128 stands for zero in the data rows.
Here are some numbered points:
[162  90 104 114  97 108 128 124  99 148 150 129 142  75 128 134 140 108  92 103 107 114 178 112] 0
[123 149 110  95 143 163  78  94 214 134  84  98 162  90 117 122 154 134 110 112  90 123 189 152] 1
[100 138 121  75  50 103 122 129 123 111 166 150 153 120 115  89 169 166 124 123 117 115  61 125] 2
[110 108 124 107 134 131 166 176 133 149  96 124 149 109 134 134 116  97 163  78 127  89 129 125] 3
[102 112 147 152  92 136 132 100 108 101 189 124 109 101 150 143  78 125 110 172 138 182 148 133] 4
[ 79 147 168 143 113 144 103 121  86 121 149 169 149 135 163 149 154 102 126 156 165 100  43 159] 5
[213 113  95  85 199 172  96 128 108 141 115 112 153 119 145 150 173 174 159 127 111  82 167 144] 6
[182 110 117 126 107 103 128 124 118 178 125 144 149 122  74 121 148 118 130  96 118  76  90  53] 7
[139 124 146 112 186 178 130 132 149 161  32 120 114 121 135 123 145  75 112  98 135 143 162 136] 8
[136 107 129 136 166 169 195 118  98 117 137  99  92 150 139 160  99 130 207  88 118  87 203 150] 9
[166 125  84  55 129 138 117 142 116 126 117 135 158 138 108 126 176 203 171 137  95 105 108 150] 10
[ 63 176 127 126  77 122  92 155 125 123 185 147 181 136 185 171  69 175 114 179 143 100  77 178] 11
[145 142  96 111  48  93  92 144 150 143 137 147 177 150 145 186 107 184  93 188 137 125  70  96] 12
[105 138 171 140 195 165 127 116 135 119  74 135 128 167 113 128 122 106 173 106 140 101  93 129] 13
[101 133 143 123  84 116 110  98 141  95 173 151 143  90 126 107 154 121 103 115 101 118 142 133] 14
[ 91 149 136 141 149 135 168 131  79  82 160 127  92 178 138 145 110 176 198 151 127 112  62 166] 15
[123 118 105 107 117 119 115 168 103 102 183 158 168 135 184 174 116 171 111 152 118 100 170 196] 16
[ 98 210 103 156 142  77 101 132 246 158  64 113 132 117  74  47 144 103  95  97 108 122 117 100] 17
[130 152  83 128  63  90  90 138 151 145 160 136 174 146 156 187  73 180  90 202 155 129  87 118] 18
[ 54 164 151 153  55  81  94  83 166 107 185 146 147  99 153 116  88 136  57 132 135 134 122 134] 19
[114 159 101 154 100  87 131 157 169 138 134 125 126 113 126 120  97 104  93 136 128 119 154 136] 20
[122  98 145 119 117 155 188 141  98 107 104 137 101 169 161 152  74 137 171 179 164 169  79 145] 21
[106 141 150 149 143 119 133 135 196 180  41 117 130 125 118 104 118  49 100  82 155 142  96  84] 22
[171  98  96  84 107 129 120 120 130 115 133 135 138  83 116 106 197 134 108 122 100 166 164 133] 23
[ 80 138 155 171 101 102 120  58 200 100 183 113 146  80 148 113  67 126  77  86 113 127 209 127] 24
[117 149  72 131 102  97 148 207 162 157  78  98 120 135 120  99 104 106 147  89 139 117 132 117] 25
[145 111 122 124 147 153 173 151  95 150 127 124 116 180 125 162  86 170 186 136 141 123  71 127] 26
[176 120 111 123 105 103 122 110 125 186 151 121 138  96 102 137 124 136  97 102 110  98 123  69] 27
[ 69 124 188 159 172 161 166  82 117  90 120 116 102 163 138 100 123 106 162  89 143 136 152 168] 28
[165 156 113 144 165 134 116 104 219 155  80  91 125  92  95  94 131  89 113  96 101 111 194 100] 29
[ 89 183 181 136 157 202  81  89  96  90  94 173 103 159 131  79 205 116 146 237 151 167  20 181] 30
[172 123 139 152 161 143  81  92 154 142 170 106 123  83 155 184 103 120  55 148 119 109 203 126] 31
[111 133  95 137 103  85  96 184 162 163 139 153 182 114 153 181  67 113  51 158 147 131 162 147] 32
[145 136 169 149 228 181 108 117 204 180  32 117 119 109 103 126 142  66 112  96 109 141 167  98] 33
[ 59 175 106 159  57  76 112 188 110 107 169 130 149 182 147 129  43 155 138 167 152 117  64 156] 34
[115 144  91  95  92 109 114 185 152 160 130 161 173 145 167 179 103 165  85 163 132 140 152 172] 35
[145 122  85  78 101  98  96 173 143 143 123 166 184 146 153 169 112 177  97 181 140 144 130 173] 36
[141 141  98 172  93  47 151 164 134 115 158 111  96 103  81  67 120  95 111 110 118 136 124  69] 37
[ 68 166 132 154  86  99  90 108 184 118 168 117 164 119 156 136  46 159  88 162 140 118 140 146] 38
[121 144 113 166  98  50 147 160 146 115 137 120 107 100  88  79 123  89  89 109 123 148 124  83] 39
[130  95 138 137  62  79  91  85  48  85 255 162 151 128 142 130 134 153  98 130 129  78 128 127] 40
[106 125 126 144 115 130 104 170  27 110 172 153 156 150 181 183 128 131 170 217 173 125  62 182] 41
[179  63 154  92 192 172 201 102  98 114 138  87  66 110 126 151 135 152 139  77  92 153 229 102] 42
[136 136 141 163 190 150 154 127 108  97 106 137  72 184 112 110 131 159 165 149 122 154 112 130] 43
[210  88  68  95 117 100 106 185  97 170  65 129 146  89 129 125 177 109  93 144 129 176 170 122] 44
[ 81 127 139 149  87 110 117 110 145 129 188 125 146 113 133 146  66 123  99 117 129 124 140 113] 45
[171 183  99 175 180 123 123 112 241 166  98  76 103 123  87 106  94 123 142 106 101 113 181  77] 46
[120 147 134 111  51 131  95 143  94 132 140 164 167 152 170 188 121 158 122 215 160 126  34 142] 47
[ 71 203 151 133  48  81  32 112 111 110 131 165 159 147 126 127 180 162  47 218 147 150   9 140] 48
[125 149  79 110 119 106 138 172 189 160  47 102 133 119 122  81 108  90 131  85 137 133 148 130] 49
[ 88 140 167 159 164 138 129 110 135 127  80 139 121 140 122  83 160  66 120  95 152 136  91 126] 50
[ 88 111 108 153  89  77 136 128 159 121 202 114 146 107 134 145  52 127 102 108 124 127 193 123] 51
[130 107 144 152  67  80 106 102  56  88 255 173 148 138 146 144 129 170 100 145 134  97 126 138] 52
[113 171 144 162 138 140 105 114 168 151 110 115 137 126 123 141  99  85 122 132 138 104 123 128] 53
[130  81 115 147  95  95 174 146 113 136 183  86 108 110 160 178  39 131 136  93 136  99 247 138] 54
[ 95 177 116 101 113 144  71 107 233 148 104 122 161 102 127 131 129 129  91 117 108  98 149 145] 55
[141 147 135  86 178 187 137 107 196 155  45  97 115 127 112 103 145 105 130  83 112 124 143 106] 56
[129 123  90  78 102 111 108 175 123 130 134 173 176 156 158 174 123 180 101 182 136 150 131 181] 57
[116  94 151 137 173 168 175  80 125  88 159  82  85 108 126 126 109 123 181  75 106 120 230 151] 58
[ 65 156 145 162  76  93  84 107 202 121 133 166 163  81 139 111  97  74  50 110 126 120 130 121] 59
[169  91 132 128 195 169 163 135 131 144  96 123 119 183 121 156  92 155 192 117 125 122 135 130] 60
Which three points above are nearest to each new point? Their numbers follow each, smallest number first.
[201  92 135  83 187 176 173 116  91 122 135  75  68 103 117 130 133 141 131 101 104 137 203 104] 9 42 58
[ 63 114 192 148 168 175 166  91  86  95 125 115  95 155 139 114 129  81 179  79 145 124 149 178] 13 28 58
[191  61 136  79 176 188 204 137  64 127 129  85  68 134 140 161 130 163 165 118 119 159 193 133] 9 42 60
[142  86 142 155 191 166 198 133  81 116 139 102  83 148 142 158 112 113 211  93 129 111 222 149] 9 42 58
[ 74 126 184 162 179 164 162  96 102  82 117 129  90 163 137  96 128 104 166 118 149 146 140 169] 13 28 43
[102 204 100 155 140  78  96 123 235 164  55 111 133 111  78  50 155  78  90 101 120 115 109  96] 17 22 29
[ 91 117 163 167 106 116 122 112  54 111 178 161 125 123 145 133 169  74 116 131 159 112 103 146] 5 14 52
[161  96 146 160 196 140 161 114 144 116 104 150  78 146  87 120 142 129 126 111 108 177 134  80] 13 43 60
[116 199 115 163 147  83  88 109 232 164  56 113 141 108  65  32 163  66  97  99 113 114 101  80] 17 22 29
[144  79 102 145  90  84 170 150 100 131 202  93 112 103 154 163  32 123 144 110 143  95 247 156] 0 51 54
[154  54 124 121 159 155 163 154  23 130 135 128 129 118 162 168 153 113 204  71 131  60 178 146] 3 6 9
[211  97 102 107 159 170 120 147 100 170  73 112 133  87 143 142 184  99 152 109 122  80 171 124] 6 8 44
[ 95 129 176 150 196 173 129 126 118 120  91 137 129 164 118 129 143 101 177  94 131  91  71 121] 13 28 50
[128 105 146 131 170 146 188  82 120  73 141  93  66 144 109  92 112 154 178  75 103 155 206 146] 9 28 58
[112  85 114 119  89 117 148 139 107 137 200  83 111  98 140 174  28 134 122 100 149 141 228 146] 45 51 54
[ 74 114 189 144 162 167 162  91  91  97 126 113 103 149 148 120 135 100 169  93 138 135 143 172] 13 28 58
[ 98 158 104 158  96  80 118 148 184 122 158 124 134 102 119 115  86  95  73 114 122 120 172 130] 20 45 51
[ 90 120 115  97  65 111 139 138 140 105 152 149 152 113 118  87 145 139 121 116 113 137  91 129] 2 14 45
[ 97 131 148  79 166 154 133 131 152 107  81 150 130 171 123 112 144 143 167 121 123 134  64 151] 13 43 50
[180 139  65 114 161 116  71 184 185 169  29 146 176  90 141 107 171  76  62 158 136 189 155 133] 8 44 49
[205  85  72 102 115 105 116 184  76 159  81 136 141  95 130 130 177 101 106 155 142 178 159 122] 0 23 44
[104 111 100  79  55  85 150 142 131 114 165 141 141 119 101  88 132 152 127 103 113 127  88 102] 2 14 39
[ 78 130 135  84 111  95  85 100  55  78 149 155 147 113  89  56 250 138 105 114 111 171  65 138] 2 14 23
[113 155 100 150 104  80 118 149 206 130 128 124 143 108 122 108  95 108  75 128 124 127 162 131] 20 39 59
[138 124 126  58 157 212 144  88 206 148  62  73 121  93 121 115 122 121 135  85 108 132 163 126] 1 8 56
[126  75 106 144  92  87 172 168 105 130 189 101 114 111 160 173  40 125 140 102 133  93 229 148] 45 51 54
[173 137  76  88 131 114 114 135 124 125 128 120 149 114 102 112 159 160 151 121  94  98 138 131] 6 10 23
[218 119  88  79 208 153  96 129 131 155 101  98 156  97 130 153 173 180 152 108  94  77 173 139] 1 6 10
[113 121 150 141 120 151  69  79 113  91 176 141 134  91 139 117 172 105  72 114 114 143 179 136] 0 14 23
[ 91 141 139 135 145 145 165 138  69  84 146 121 106 182 149 144 118 170 211 155 132 112  62 170] 15 21 26
[208 128  96  98 170 164 121 154 122 167  65 122 152 107 138 136 183 118 150 131 127 107 152 143] 6 8 44
[ 73 112 186 143 135 166 166  87  99  97 127 124  99 140 140 112 134  84 149  77 135 116 119 146] 13 28 50
[151 124 106  91 103 123  93 133 130 144 115 169 167 106 142 141 185 122  68 151 121 162 131 133] 0 23 36
[207  71 140  85 196 172 193 109 109 111 127  84  71 114 112 138 128 149 151  94  95 158 221 109] 9 42 58
[101 195 106 158 142  78  96 135 237 159  52 119 136 122  82  45 148  76  92  87 113 118 114  97] 17 22 49
[106 169 149 165 143 135  99 120 179 154  94 114 139 124 123 141 107  75 115 130 137 103 143 129] 20 53 55
[219  86 110  91 171 176 118 164  72 178  97 120 119  96 114 147 204  97 162 128 111  84 134 103] 6 7 44
[ 87 141 146 145 143 152 168 129  54 100 169 123 104 181 153 151 118 160 212 141 148 110  42 172] 15 21 26
[204  79  75 103 121 104 119 174 102 157  65 136 148  82 138 122 169  92  96 142 139 186 186 139] 0 23 44
[187  67 153  85 190 174 190  93  99 103 144  76  58  98 117 142 127 157 127  92  98 164 222  98] 9 42 58
[178 128  91  64 130 137 105 138 123 126 110 136 162 121 112 124 189 184 157 127  91 106 120 140] 6 10 23
[125 216 105 158 144  79  92 116 247 170  50 124 137 113  67  53 153  84  87 126 121 122 103  89] 17 22 29
[ 79 124 136  87  88 121 150 127 138  95 159 162 135 134 123  98 139 157 129 117 120 143  86 140] 2 14 45
[132 130 149 162 195 152 157 114 113  90 111 130  73 165 114 118 124 155 175 138 116 151 132 138] 28 43 60
[203  95  85  91 124 120 116 172  90 167  64 141 151  95 133 132 191 105 102 140 136 172 157 132] 0 23 44
[ 96 113 117  78  70 102 149 129 133 108 163 142 145 111 108  91 140 151 123 107 110 123 100 120] 2 14 23
[118 119 125 139 142 143 161 140 177 144 100  83 116 111 130 125 112 105 157  59 119  93 157  95] 3 25 56
[121  94 125 125 103 106 167 162  73 124 141 140 135 112 134 121 140 109 150  75 126  72 121 110] 0 3 7
[105  61 123 145  91  80 174 177  87 116 198 127 131 114 168 183  45 139 129 105 125  97 214 146] 16 51 54
[132 141 122 134 152 143 133  93 185 110 100  77  86 111  91  53 128  86 116  69 114 141 194 118] 29 46 56
[106  91 148 144 153 148 171 139   0  81 155 130  96 191 156 126 162 146 253 171 134 123 103 184] 15 41 43
[142 157 108 121  45 103  78 130 164 140 137 136 162 153 143 155 134 188  74 193 135 113  51  85] 12 18 47
[188 141  81  67 147 148 127 146 121 125  84 132 165 142 114 119 202 193 166 160 104 142 126 148] 6 10 23
[148 128 127 155 198 158 145 142 124  97  99 134  85 183 112 129 121 162 162 151 112 154 125 126] 26 43 60
[136 102 113  79 112 128 143 121 159 106 106 117 120  99 135  93 145 132 104  88 100 158 181 150] 0 14 23
[126 130 159 143 206 168 139 129 142 131  70 130 137 163 110 131 137 109 172  95 125  98 116 124] 13 50 60
[ 60 179 126 119  76 115 101 140 136 111 172 143 171 143 185 153  81 199 119 183 143 113  93 187] 11 34 38
[152  95 148 156 181 134 189 109  81  75 143 135  77 138 101 100 133 133 159 104 107 173 146 114] 28 43 58
[ 97 121 173 142 194 163 143 136 109 121  90 157 138 176 122 148 129 116 173 111 133 113  66 124] 13 43 50
[100 142 149  78 172 160 131 109 151 119  83 119 120 168 124 108 159 136 158  90 127 110  80 133] 13 50 56
[ 70 152 145 149 131 140 166 131  72  76 185 128  83 187 142 140 119 163 200 145 135 107  54 164] 15 26 43
[133 136 157 180 203 144 162 110 107  85 121 140  67 184 112 101 127 157 175 153 127 147 117 144] 15 28 43
[104 202 102 157 140  71  88 115 242 159  54 122 140 113  75  41 148  64  72 103 119 135  98  85] 17 22 29
[134 119 109 101 160 161 120 149 113 132  73 114 111 113 125  75 166 100 153 108 137 137 173 165] 3 8 56
[214  75  81 119 126 102 124 177  75 167  84 126 130  84 129 126 188 105 107 137 137 169 174 120] 0 23 44
[137 122 118 110 141 134 163 141 170 145  91  95 134 106 118 127 112 115 159  71 109  95 166 113] 3 49 56
[ 81 117 169 130 122 101 159 117  95 115 104 144 114 160 110  76 176  75 116 100 162 184  55 110] 5 39 50
[115  81 131  70 123 154 166 133 115 121  94 112 149  99 162 117 141  97 128  56 122 127 168 158] 0 3 8
